Rotation paths and how fast each direction turns (deg/step):
Each turn is a multiple of 5 degrees from 10 to 175, or 0.
Each row of a path follows its step; steps can be skipped.
path 1
step 0:   4 -33 -17 -30   0 -28 -40 -13  28  -3   6 -14  -7   2 -17   6  -2  -9 -28 -16   4  14   8  17   3 -17 -24 -37  26  47  28  15 -16 -23   0   6   2 -28  -3  22  12  -6   2  -6 -28
step 1:   3  27  22  -3  -2   6   2  -4  -5 -33  -6 -18   6  33 -21  13 -60 -31 -16  11  16  24  -2  19 -18  -5 -21 -31   2  18  -2   9   5   5  27 -13  -9 -16   0   4 -49 -15   6  13 -16
step 2:  25 -12 -28 -23  22 -29 -28   7   6  -8  13  -1 -19  -3 -39 -20  -7   6   1   9   6  50 -11  34 -32   6   8 -27  -5 -26  16  21  10 -18 -14  -2  -8   5  10   8 -35  -4 -12   8  30
step 3:   7  16   4 -17   7  -7  -9  24  43  -5 -13  30  38   6  -5 -13 -21  -6 -11  35  17   9  -8 -31  16   5  -4 -32  12  -9 -18   6 -15 -40  16  26  -8  -5   5 -32 -39   1 -14   8  21
step 4:  20   4  12 -16  26  11  -2  29  -4  -4  -6   0   4 -15 -11 -20 -24 -18  -8  23  41  29  -2   1  -2  -3  19  29 -42   0 -29  51  14  -7 -11  16   8  -7  -4   4  18  25 -31 -26  19
step 8: -22  -6  26  20  39 -25 -15  -3   8 -52   4 -11  12   7  19  17  -5 -12 -12 -30  -5   3  -8 -16   5 -13 -15 -56  15  28  16   4 -25  -6  -5   5  19 -29 -19  14   8   5 -17  -2 -14
step 9:  19  -2  13   1  10  13 -21  14  18 -25  31 -51 -35  36 -18 -13  -8  -9 -19  -2  -3  42  -8  -7 -24  14 -13 -12   7  44   5  21  20  16  21  -8 -22   1  -1   3  -3  -3  16  -6 -17
step 10:   6 -16   4 -22  37 -15  -1 -16  21  -9  -4  -1  16  12 -14 -16 -37  35   6  10 -23  29  -9  14 -14  -8   6 -46   7  -1  12  -9   8   0   6 -21 -21 -11 -53  14 -41  -1   2  11  15
Speeds:
  4  -2  -2  -9  -7   5  -1   1 -18   4 -11   3  -4   0   2   3   0   0 -14   3   8   6   0   1  -3  -4  -6  -4  -6   0   1  -2 -11 -11  -3   4   4  -6   9  -1  -7  -3   9  -2   9
25
 -2  10   8   2   7  11   7  -4  -3   6   1   6   7  -7  -7  -4  -6  -2   8   0   0 -12   1  -3 -15  -9  -6 -15   9   4  -4  -7  -4  -4   3   0   0   0  -3  -1   1   4   1  -4   3
155
  1  10  -9   1 -12   5   0  -3  -1  -3  11  -5   6   2  12   1  -4  -3  -5   2   4   1  -5  -5   7  -1   9  -8  11   0   0   0  -2  -7   3  -2  11 -10  -6 -11   6  -1  -5  11  -1
140
 -9   3   8  -3   7 -14  -9   4   5   2  -2  -1  -3  -5  -5  -2   4  -9  -3  -4  -7  -5   5  -3   7  -6   5   2   6  -5   6   0 -10  -8   2   4   1   0  -5  -8   4 -16  11   1   5
135
 11  -4  -1   2   4   0  -4   7 -10   2  -4   8   0  -9   1   9  -6  -3   2  -3 -11   0  11  -3   7   2   5 -10  -9   0   6   5  -3   1  12 -10  -1   2  -5   6   5   5  -7  10   4
175
